Some points:
-1:-23:-50:-7:43:12:-14:9:-31:-5:-17:-66:26:-40:-51:47:39:23:13:85:-7:49:3:-1:-6:-27:0:11:4:-33:-20:-8
-5:31:33:14:39:23:35:-1:34:-40:45:22:29:-40:1:33:14:17:21:-15:33:2:20:-10:3:56:-28:-26:0:35:7:-49
-30:24:12:11:-46:-5:19:23:-9:-44:33:16:48:25:-17:-47:35:20:8:65:50:-38:-89:-24:-43:-5:35:-51:-9:-12:-2:9
-34:0:19:-10:-17:1:-10:48:42:-30:38:89:-17:-41:-29:26:-12:15:4:7:51:2:-52:63:19:-32:-30:16:17:25:27:-19
15:-72:13:18:-20:24:-39:1:49:7:-5:6:-12:0:-66:-17:8:-22:-39:2:-16:4:5:-65:-11:-11:-29:45:44:89:-56:35
13:28:-60:-9:-37:-12:-32:-26:-21:21:-36:14:-42:-73:-14:28:-5:-34:6:24:-30:6:-12:-66:67:-23:0:23:-28:-59:14:30
-60:-43:16:-39:31:37:-19:0:-15:30:34:-4:14:-54:89:8:-5:-7:34:1:7:-26:41:8:46:-29:6:7:27:17:-19:9
-29:51:-30:10:6:41:-12:1:-34:3:17:7:-3:1:-16:26:-47:-43:-15:-20:-21:-83:11:-4:-27:-28:31:-48:-29:10:24:6
-61:20:28:32:18:-24:16:-25:-21:-10:21:18:12:-26:-28:-4:-18:10:-43:-26:-23:51:3:-12:53:31:15:-64:1:-6:-38:3
-6:14:0:-53:-23:67:74:4:23:20:-6:-19:67:2:2:17:-40:3:-6:42:-50:36:-46:-22:19:-19:52:-64:-61:-26:9:-64
60:-7:-23:-20:-14:-2:-32:-4:20:59:51:18:8:2:-5:45:26:39:60:22:-9:16:41:-22:-27:-65:-30:-32:9:-36:-51:-31
-2:1:-21:-8:-66:3:14:64:-27:1:-11:6:-4:25:-29:-37:-31:38:-68:26:-28:-29:-63:16:-77:48:30:-4:44:-14:4:-48
4:4:11:31:-72:4:1:18:-37:-3:9:-46:11:-20:-12:-29:9:27:44:-26:39:-50:53:-6:43:-28:-28:-16:4:-13:33:-22
9:4:-59:-12:12:1:16:6:-34:75:19:47:-9:-19:31:34:2:11:-3:13:-39:17:-1:-17:5:46:9:70:7:-6:50:-4
-7:-54:-22:46:-16:8:-26:4:-10:-12:-13:-11:37:-68:0:-26:12:41:39:-33:-29:27:48:25:29:57:12:31:-90:-13:-88:-44
10:-60:13:17:14:13:11:37:44:4:42:-14:-7:48:-30:-11:45:-22:-47:-26:7:-6:-24:-32:10:-38:49:-64:-14:13:76:17
11:21:21:-8:35:-4:-37:48:-31:15:33:-57:29:-6:5:65:-1:11:40:-9:19:54:-44:-20:-36:32:-22:70:-18:22:-19:-21
55:41:32:6:4:-57:-10:-14:-62:-7:26:-4:-32:-36:-15:-35:-9:-51:-59:-26:-18:3:12:46:14:1:-46:-42:24:11:-5:-27
0:-2:74:-6:-7:37:-44:4:-26:-25:-17:6:-14:-61:57:-22:65:10:-37:14:-14:20:16:9:-27:-15:62:-45:24:34:-89:-57
44:29:-8:-15:16:29:22:18:-4:38:16:10:13:2:20:50:64:-2:-50:-19:10:-9:-1:18:-28:-9:0:-77:-91:-12:-3:12
-35:4:30:10:35:9:-11:54:-16:0:-18:-7:-8:23:13:11:-20:-2:36:3:11:19:-4:-27:-42:23:35:11:-32:15:32:47
-70:12:-16:-26:13:-42:-31:72:-44:-15:-50:47:-1:55:2:17:-26:7:-12:55:38:57:-21:41:31:25:42:-37:-2:61:-25:-7
22:67:-18:87:-2:-5:5:-18:-4:-31:45:9:-8:-18:20:-6:-8:-33:16:17:-76:12:11:-54:-37:2:-52:-12:-19:-24:54:-3
21:-15:-21:2:-23:44:-39:-30:-35:-58:34:45:-36:-6:-39:-35:-7:8:33:41:23:39:49:32:-5:-1:-1:-17:-27:12:23:49
-102:-36:-4:-9:-23:-6:-14:-13:41:-45:22:-29:10:-29:40:-41:42:0:17:-7:-5:-76:-40:23:4:22:-25:0:14:7:5:69
21:-28:-5:2:-3:-40:28:-13:-13:12:27:28:-12:-6:-18:-62:-42:27:5:-18:-40:32:-30:27:-5:11:-4:30:-56:3:-39:-19
-15:13:10:-20:-29:-36:52:-54:68:43:52:-96:-32:-12:14:21:27:4:18:26:20:-7:-16:-3:-29:-13:-29:-35:-39:16:8:-8
33:-7:-17:-54:-8:-21:46:-39:-66:-22:-49:62:17:28:59:-61:-47:21:-12:23:-3:-20:-5:-19:-44:38:2:22:-43:-50:35:18
2:47:-12:-27:19:-44:35:45:8:-5:43:26:-9:-12:10:-84:-52:17:-4:-66:-12:-39:10:12:-43:-48:15:-51:-37:-40:11:-20
23:30:37:-13:46:-25:16:-33:69:-4:-13:-28:13:24:-36:-7:24:9:83:-46:-15:-25:-53:-41:-20:20:20:49:27:-5:29:67
16:77:-42:19:50:-7:-57:6:42:-34:-1:-11:-52:17:-4:2:-17:19:-12:-11:-39:-28:22:47:52:53:4:60:14:12:8:-17
66:10:-53:-4:49:11:-9:12:-33:11:28:-74:24:27:-37:-24:-9:-41:-14:1:71:49:34:23:61:3:-4:-7:22:-23:16:14
41:21:5:-18:-65:-11:20:0:-8:20:-41:-20:28:-35:5:-2:12:-87:7:-6:-25:19:-38:6:10:42:26:-23:-42:2:9:7
-59:-4:-40:-15:-10:-30:6:-14:-3:15:6:-21:-9:5:-9:-4:46:-16:71:-47:87:30:18:-27:33:19:25:11:22:18:-57:-23
-61:-6:46:20:-1:-12:-2:23:46:-23:27:28:27:-32:0:0:10:32:-27:56:2:-13:87:53:32:18:10:-35:-4:-55:24:37
0:-32:53:-2:8:22:6:-19:18:-29:-12:57:-29:46:29:-15:-11:-13:-55:-18:0:3:-9:5:-12:-32:-10:36:-51:22:-47:-28
3:-36:11:6:34:38:-2:-20:-1:45:-1:-9:15:41:-32:24:-10:-6:4:-78:-32:-18:-66:16:-5:-1:-17:-4:-35:-26:-13:-52
-24:1:10:-1:32:-29:-28:-37:-9:22:-31:-16:-22:7:-1:-49:-18:0:-33:-53:-32:-34:-43:5:-31:6:16:-33:-6:2:-48:-9
6:5:2:12:-14:3:0:1:-29:25:25:3:60:-36:25:-28:-41:-33:4:59:15:-37:20:8:7:36:-9:17:4:6:15:-13
12:61:-6:7:-78:-18:-40:-26:34:47:-2:-37:-21:25:-25:-38:52:0:21:33:-48:3:-21:10:15:-19:20:46:30:29:4:31
25:-47:-3:21:9:29:14:-31:3:-4:-13:14:-11:46:-43:17:34:-45:45:-3:-23:5:19:50:17:23:-17:40:2:-64:-28:6
-6:42:38:-45:-9:4:-11:-35:-38:49:16:1:7:29:-13:-9:1:-10:-5:11:-1:21:63:21:-8:-16:17:21:41:45:-49:25
-12:34:31:-44:50:-42:-18:1:13:24:45:27:-34:-6:-22:-3:-24:33:-6:-21:4:17:23:-64:-23:32:46:-15:-84:26:3:-21
13:-31:-22:80:-7:-50:38:-7:19:5:-6:-61:5:7:-24:54:12:7:6:-18:15:-24:31:-23:-15:13:-13:38:30:48:13:32
-41:-9:-5:-1:10:2:65:18:-17:25:16:9:-23:9:-33:35:-27:11:6:-57:6:-78:25:41:-38:-71:55:-57:-4:27:-37:-22
53:24:10:-27:-4:16:28:-13:-53:-6:50:5:-69:-29:-17:31:7:5:-13:65:-1:-12:-29:21:-44:47:-4:3:-41:-7:25:-5
Along one direction, these points spread out more than along any other. Take the direction at right angles to it along which they spread out most. Then take the direction at right angles to both along which they spread out most. Go by this last direction. For each point below, how far along it does it lie, from 0 to 99? 50 is the average, and the first point above lies past it. One standard deviation of the points above along it is 16.
-102:-36:-4:-9:-23:-6:-14:-13:41:-45:22:-29:10:-29:40:-41:42:0:17:-7:-5:-76:-40:23:4:22:-25:0:14:7:5:69 : 23
-6:14:0:-53:-23:67:74:4:23:20:-6:-19:67:2:2:17:-40:3:-6:42:-50:36:-46:-22:19:-19:52:-64:-61:-26:9:-64 : 53
23:30:37:-13:46:-25:16:-33:69:-4:-13:-28:13:24:-36:-7:24:9:83:-46:-15:-25:-53:-41:-20:20:20:49:27:-5:29:67 : 9
55:41:32:6:4:-57:-10:-14:-62:-7:26:-4:-32:-36:-15:-35:-9:-51:-59:-26:-18:3:12:46:14:1:-46:-42:24:11:-5:-27 : 64
44:29:-8:-15:16:29:22:18:-4:38:16:10:13:2:20:50:64:-2:-50:-19:10:-9:-1:18:-28:-9:0:-77:-91:-12:-3:12 : 46
-35:4:30:10:35:9:-11:54:-16:0:-18:-7:-8:23:13:11:-20:-2:36:3:11:19:-4:-27:-42:23:35:11:-32:15:32:47 : 45
13:28:-60:-9:-37:-12:-32:-26:-21:21:-36:14:-42:-73:-14:28:-5:-34:6:24:-30:6:-12:-66:67:-23:0:23:-28:-59:14:30 : 65
0:-2:74:-6:-7:37:-44:4:-26:-25:-17:6:-14:-61:57:-22:65:10:-37:14:-14:20:16:9:-27:-15:62:-45:24:34:-89:-57 : 71
-2:1:-21:-8:-66:3:14:64:-27:1:-11:6:-4:25:-29:-37:-31:38:-68:26:-28:-29:-63:16:-77:48:30:-4:44:-14:4:-48 : 51
